Some points:
array([-0.4, -1.5,  1.0, -0.4,  0.0,  0.3, -3.1, -0.9,  0.5,  0.1,  0.1, -0.5, -0.1,  1.6,  0.4, -1.7, -0.5, -0.9,  1.1, -0.6,  1.6,  1.6,  0.0,  1.2])
array([-0.3, -0.9, -0.2,  1.5,  1.4,  0.3,  0.6, -1.0, -0.2, -0.8,  0.0, -0.5, -0.7,  0.8,  0.4, -0.7,  1.0,  0.5, -0.3, -0.1,  0.4, -0.5, -0.8, -1.3])
array([-0.3, -0.1, -0.9, -0.8, -1.8, -0.6,  0.0, -0.8,  1.9, -2.0,  0.6, -0.4, -0.3,  0.9,  1.1, -0.2, -0.5, -0.4, -2.1, -1.2, -1.4, -0.2,  0.7,  1.2])
array([-1.0, -0.4, -0.5, -0.4, -0.8,  0.1,  0.4,  0.7, -1.4, -0.5,  0.6, -0.1,  0.0,  0.3,  0.6, -0.6,  0.0,  0.3, -0.4,  1.5,  0.9,  0.6, -0.2, -1.1])
array([-1.4, -0.6, -1.6,  0.9,  0.3, -0.3,  1.5,  0.7,  2.3, -0.3, -0.1, -0.7, -1.2, -1.0, -0.6,  0.1, -0.9, -0.6,  1.5, -0.3, -0.8, -0.1, -1.0, -0.3])
array([-0.9,  1.1, -1.3, -0.2, -0.5, -1.6,  0.9,  0.4, -1.3, -1.2,  0.9,  0.8,  0.0,  0.9, -0.5, -0.2, -0.4, -0.5,  0.8, -0.6,  0.6,  2.7,  0.1, -1.8])
array([ 0.9,  0.7,  0.3,  0.1,  1.5,  0.2, -0.1, -0.9, -0.9,  2.1, -0.7, -0.5, -1.6, -0.6, -0.8,  0.1,  2.1,  0.0,  0.3, -1.8, -0.5,  1.4, -1.2,  0.2])
array([ 0.1,  2.1, -1.9,  0.8, -0.4, -1.9, -2.0,  1.9,  1.5,  0.4, -0.3, -0.3,  1.2, -0.3, -2.6, -0.3,  0.2, -0.5,  0.7, -0.1, -0.3, -1.3, -0.2, -0.7])
array([-0.1, -0.7, -1.6, -0.8,  0.0,  0.6,  0.1, -0.6, -1.4,  1.3, -0.6,  2.1, -0.6, -0.8, -1.7, -0.9,  0.1,  0.1,  0.4,  0.0, -0.3, -1.3, -0.8,  0.5])
array([-0.8,  1.0, -0.1,  1.3,  0.4, -0.6,  0.3, -1.9, -1.4, -1.2,  0.4,  0.6,  0.1, -0.1,  1.0, -0.6,  0.2, -0.5,  0.3,  0.0, -0.7,  1.4,  1.5,  0.7])
array([ 0.5,  0.3,  0.6,  0.3,  0.8, -0.8, -0.6,  0.6,  1.1, -0.6, -1.3,  0.3,  1.1,  1.3, -0.9,  1.3,  0.5, -2.1,  0.1,  1.4,  0.2, -0.2,  1.4,  2.6])
array([ 0.6, -1.2,  0.1, -0.4, -0.6, -1.9, -0.5, -1.6, -0.4,  0.8,  0.1, -1.1, -0.5,  0.9, -0.3, -0.1, -0.9,  1.9,  0.8,  0.4, -0.4, -1.3,  0.9, -0.1])
array([-1.2,  1.6,  0.7, -0.7, -0.7, -1.0, -0.6,  0.0,  0.6,  0.2,  1.9,  0.9,  0.6, -1.7,  1.7, -0.2,  1.1, -0.3,  0.6, -2.0,  1.3,  0.6, -0.4,  0.5])
array([-1.9,  0.3, -0.7,  1.2,  0.3,  1.2,  0.9,  0.0, -0.6,  1.5, -0.9, -1.1,  2.2,  1.2,  0.8, -0.8, -0.4, -0.3, -1.8,  0.1, -0.9, -0.6,  1.0,  1.0])
array([ 0.1, -0.5, -0.6, -1.1,  0.4,  1.4, -1.1,  1.8,  0.9,  0.5,  0.3, -0.6,  0.2,  0.4, -0.7, -1.1,  0.5,  1.3,  0.6, -0.1, -0.2,  0.7,  1.0, -0.2])
array([ 1.4,  0.4,  0.4,  0.2,  0.3, -1.8, -0.5,  0.4,  0.4,  1.3,  0.6,  0.5,  0.5, -0.8, -0.1,  0.7,  0.3,  1.3,  0.1,  2.1, -0.1,  0.7, -0.8,  1.1])
array([-0.4,  0.1,  0.4, -0.2,  0.8,  0.2,  0.3, -2.4,  1.3,  1.1, -0.1, -0.1, -1.1,  0.2,  0.1, -0.5,  0.7,  0.7, -0.5, -0.1, -1.0,  0.6,  0.6,  0.6])
array([-1.3, -0.5,  1.4,  0.3,  1.4,  0.4, -0.6,  0.2, -0.7, -2.4, -0.7,  1.1,  0.4,  0.1,  0.0,  0.6, -0.7, -0.2, -0.3, -1.7,  0.0,  1.6, -0.9,  0.4])
array([-0.4, -0.1, -0.4, -2.4,  0.4, -0.6,  0.6,  0.6, -0.6, -0.6,  1.4,  1.6, -0.6,  0.4, -0.7,  0.1, -0.4,  1.5, -1.3,  0.6,  0.3,  0.8,  0.1,  1.0])
array([-0.4,  0.5,  0.2, -1.7,  1.9,  0.4,  0.0,  0.0,  0.4, -0.5, -0.1,  0.7, -0.6, -1.0,  0.3, -1.5,  1.5,  0.4, -0.7,  0.4,  2.0, -1.3,  0.4,  0.2])
array([-0.4, -2.2,  0.5, -0.2, -1.6, -1.7,  1.1,  0.6,  2.0, -0.6, -1.3,  2.1, -2.1,  0.0, -0.2,  0.6, -0.1,  0.2, -0.2,  0.1,  0.2,  0.5,  0.0,  0.1])
array([ 0.2,  0.1,  0.1,  0.7,  0.5, -0.5,  2.0,  0.8,  0.9, -1.5, -1.5, -0.1,  1.6,  0.5, -0.6, -0.2,  0.8,  1.6,  0.9,  1.6,  0.0,  0.7,  0.3,  0.3])
array([ 0.0,  0.5, -0.6, -0.2,  0.5,  2.2, -0.9,  0.9,  0.0, -0.8,  0.6, -1.0,  0.1,  0.0, -0.2,  0.1,  0.8,  1.1,  0.5, -1.0, -1.1,  0.3, -0.4,  2.1])
array([ 0.8,  0.0, -1.5, -2.4,  3.1, -0.6, -0.9, -1.8, -1.2, -1.7, -0.5, -1.1,  0.2, -1.1, -0.6,  0.9, -1.3,  0.4, -0.3,  0.0,  0.0, -0.6,  0.0,  0.1])
array([-1.6, -0.1,  0.2, -0.8, -0.3,  1.3, -1.2, -1.1,  0.1,  2.6, -0.1, -0.4,  0.1, -1.1, -1.0,  2.0,  1.3,  0.1, -1.1,  0.7,  0.7, -0.1, -0.4, -0.6])
array([-1.3, -0.8, -0.7, -0.4,  0.2, -0.4, -0.3,  0.6, -0.7, -0.8,  1.4, -0.4, -1.2,  0.1,  0.7,  1.7, -0.1, -0.5, -0.7,  0.5,  1.2, -0.3,  2.6,  0.5])
array([-0.5, -0.8,  0.0, -0.2,  1.3, -0.5, -0.8, -0.1,  0.2,  0.7, -1.1, -0.3, -0.3, -0.8,  2.0, -0.1, -0.8, -0.1,  0.3,  0.5,  0.9,  0.5, -0.1,  0.5])
array([ 1.4,  1.3,  0.1,  0.8, -0.8, -1.8, -0.6, -0.9,  0.5, -1.3,  0.2, -0.9, -1.1,  0.5, -1.1,  0.6, -0.5, -1.0, -1.3,  1.1,  0.5,  0.1, -1.5,  1.1])
array([-1.3, -1.8,  2.5,  0.0,  0.2, -0.1,  1.2,  2.0, -1.1,  0.7, -0.4,  0.1, -0.4, -1.0, -2.0, -1.0,  1.2, -1.7,  0.7,  0.4, -0.7, -1.9,  0.6,  1.1])
array([ 0.5,  0.6,  1.3,  1.0,  1.8,  1.2,  1.2,  0.8,  0.2,  0.4,  1.2,  1.9,  0.7, -0.3, -0.3,  1.8, -1.3,  1.4, -1.8, -0.3, -1.7,  1.5,  0.1, -1.0])
array([ 0.2,  1.0,  0.4,  0.5,  0.0, -0.2,  0.5,  0.4, -0.9, -1.7,  0.5,  1.4,  0.1,  0.1, -0.1, -0.4,  0.6,  1.6,  1.5,  0.0,  1.0,  0.4,  0.6, -0.5])
array([-0.3,  0.5,  0.7, -0.6,  0.4,  3.0,  0.3, -1.9,  0.3,  0.0,  0.9,  2.1,  0.1,  2.1, -1.9,  1.4,  0.4, -1.3,  0.2,  1.6, -0.2, -1.2, -1.1, -0.4])
array([ 0.9, -1.1,  0.4,  0.6,  1.0, -1.2,  3.2, -1.1, -0.1,  0.1,  2.3, -2.0,  1.0, -0.5, -0.9, -0.7, -0.5, -0.8, -0.8, -1.9,  1.4, -0.9, -0.9, -0.6])
array([-1.0,  2.0, -0.4,  0.1,  0.5,  1.1,  0.2, -0.1,  0.4,  1.5, -1.7,  0.1, -1.3,  0.1,  0.7, -2.2, -1.3,  0.5, -0.9, -0.2,  0.7, -0.7, -0.3, -1.5])
array([ 0.1, -0.9, -0.3, -2.0, -1.0,  1.0,  0.8,  2.2,  0.4, -0.4, -1.3, -0.7, -0.2,  0.6,  1.3,  1.3,  1.7, -0.7, -0.6, -0.8, -0.1,  0.8, -0.3, -0.9])
array([ 0.0,  0.1,  0.4,  1.9,  0.1, -1.9, -1.3,  0.7, -0.8, -0.8, -0.4,  0.5,  0.1, -0.8,  1.1,  1.6, -0.8, -0.4, -1.7,  0.2,  0.7, -0.4, -1.6, -0.7])
array([ 0.6, -0.6, -0.3,  0.1, -1.8,  0.9,  0.1,  0.5, -1.2,  1.4, -1.4,  0.9,  0.0, -1.5, -0.3,  0.0, -0.1,  0.4, -0.5,  0.2, -1.2,  0.2,  1.0,  0.8])
array([ 1.4, -0.2,  0.6, -0.3, -0.2, -0.4,  0.4,  1.8, -0.3,  1.1,  0.2,  1.2,  0.6,  3.0,  2.3, -0.9,  0.9,  0.3, -0.8, -1.9,  0.3, -1.9, -1.0, -0.1])
array([ 0.5,  2.0,  1.2, -1.7, -0.7, -1.2,  1.0, -0.1, -0.7,  0.5, -0.6, -0.8,  1.2,  0.2,  0.0, -0.5, -1.2, -0.9, -0.1,  1.3, -0.6,  0.9,  0.4, -1.5])
array([ 0.0, -0.9, -1.1,  0.5, -0.8, -0.1, -1.0, -0.4, -2.6, -1.6,  0.7, -1.1, -0.2,  1.0, -0.8,  0.7,  0.8,  1.0,  0.1,  0.2, -0.8, -1.6, -0.6, -2.0])
array([-0.2,  1.0, -1.1, -0.8, -0.5, -0.7,  0.6, -1.8,  0.9,  0.2, -1.3,  1.3,  1.0,  0.2,  1.2, -0.3,  0.4,  0.8,  0.4, -1.7,  0.4, -0.7, -0.3,  0.7])
array([ 0.0, -1.4,  1.0, -0.8,  1.1, -1.4, -0.6,  0.2,  1.7,  0.1,  0.6, -1.4,  0.6, -1.1, -0.5,  0.1,  0.1,  0.8, -0.5, -0.5, -1.6, -0.5,  1.3, -2.6])
array([-1.3,  0.9,  0.9,  0.0, -1.5,  0.7, -0.7,  0.2,  0.2,  1.3, -0.2, -0.2, -0.3,  1.1, -0.7,  1.1,  0.0,  0.6,  0.0, -2.2,  1.5, -0.1,  0.8,  0.1])
There is one direction along which these points spread out most. Take the direction at right angles to it along which they spread out most. Go by this last direction. For each point below, how far along it does it lie, from 0 to 99? The average is 50, and the first point in the table lies past the average. One standard deviation of the points above along it is 16.
array([ 0.2,  1.9,  1.3, -0.2,  0.3, -0.2,  0.4,  0.8, -1.9, -0.6,  0.8, -1.3, -0.4, -0.4,  1.8,  1.0, -1.2, -1.0,  1.3, -0.4, -2.2, -1.1, -1.4,  0.6]) 48
array([-1.5,  0.4,  1.6, -1.6, -2.0,  0.2, -1.3, -0.7,  1.6, -0.4,  1.1,  0.7,  1.1,  0.0,  0.2, -1.2,  0.5, -1.3,  0.7,  0.1, -1.5, -0.8, -0.8, -1.0]) 60
array([-0.6, -0.2,  0.0,  1.4, -0.6, -0.1, -0.4, -0.1, -0.6,  0.0,  0.5,  0.1,  1.1, -1.6,  0.5, -1.5, -1.9, -0.9,  0.9,  1.7,  0.4,  0.0,  0.2, -0.7]) 42
array([ 0.3, -0.5, -1.0,  0.9,  0.5, -1.1, -0.1,  0.1, -0.1,  3.1,  0.6,  0.8,  0.4,  0.9,  0.4,  1.4, -2.0, -1.1,  2.7,  0.3, -0.5,  0.0,  0.6, -0.1]) 40
array([ 1.8, -0.2, -1.2, -0.8, -1.9,  1.6, -0.7,  1.0, -0.9,  0.4, -0.1,  0.1,  0.3, -1.3, -1.4, -1.5,  0.3, -1.6, -1.4, -1.1, -0.2,  1.2, -0.4,  0.5]) 53
array([-0.1,  0.0,  1.8,  1.3, -1.0, -0.4,  0.1,  0.5, -0.1,  0.1, -0.9, -1.2, -1.2,  0.1, -1.3, -0.7, -2.6,  1.8,  0.1, -0.2,  0.1,  0.2, -0.5,  1.1]) 45
array([ 0.9,  0.3, -1.3,  0.9, -0.5,  0.9,  1.1,  0.7, -0.3, -1.4, -1.4,  0.3,  1.6, -0.9,  0.2,  2.2, -0.2,  0.1,  0.7, -1.2,  0.7, -1.9,  0.4,  0.5]) 48
array([ 0.1,  0.3, -1.2,  1.8,  0.7,  0.7, -0.2, -0.3, -0.6,  0.0,  0.7, -0.2, -1.1, -0.8,  0.8,  0.1,  1.6, -0.7, -0.7,  0.7, -0.9,  0.5,  1.7, -0.6]) 43
array([ 0.0,  0.1,  0.3, -0.1, -1.3,  2.2,  1.0,  0.0,  1.1, -0.5, -0.5, -0.9, -1.1, -0.5,  1.2,  1.1, -1.3,  0.5,  1.7,  1.4,  0.3,  0.1, -0.8, -0.4]) 51
array([ 0.9, -0.4,  0.9,  1.1, -0.9,  1.8,  0.2, -0.7,  0.4,  0.3,  1.2, -0.5,  1.1, -2.4, -0.2, -1.4,  1.5,  0.3, -0.2,  0.4,  0.9, -0.6, -0.6,  0.6]) 43
array([ 1.8, -1.7,  0.5,  1.3,  0.4,  0.7, -1.7, -0.6,  0.5, -1.0, -2.1,  0.7,  0.7, -0.2,  1.5, -0.1, -0.2, -0.5,  0.2,  0.0, -0.5,  0.0,  0.6, -1.8]) 51
array([-0.2, -1.4, -1.3,  0.2, -0.7, -0.4,  0.5, -0.1, -0.1,  1.1,  0.5, -0.8,  0.9,  1.4,  1.0,  0.3,  0.2,  0.5,  0.1,  1.7,  0.6,  1.9, -2.2,  0.9]) 55
array([ 1.7, -0.5, -1.0,  1.2,  1.3,  1.7,  0.2,  0.9,  1.3, -0.2,  1.1,  0.3, -2.2,  0.9,  0.0, -1.3, -0.3, -0.6, -0.4,  0.9, -0.2, -0.7,  0.2,  0.3]) 44
array([ 3.1,  1.3,  0.9, -0.3, -0.8, -0.2,  0.4, -1.2, -1.1,  0.4, -0.1, -2.0, -0.4,  0.5,  0.1,  0.6,  0.7, -0.3,  1.0, -0.1,  0.5,  0.4,  2.5, -0.7]) 43
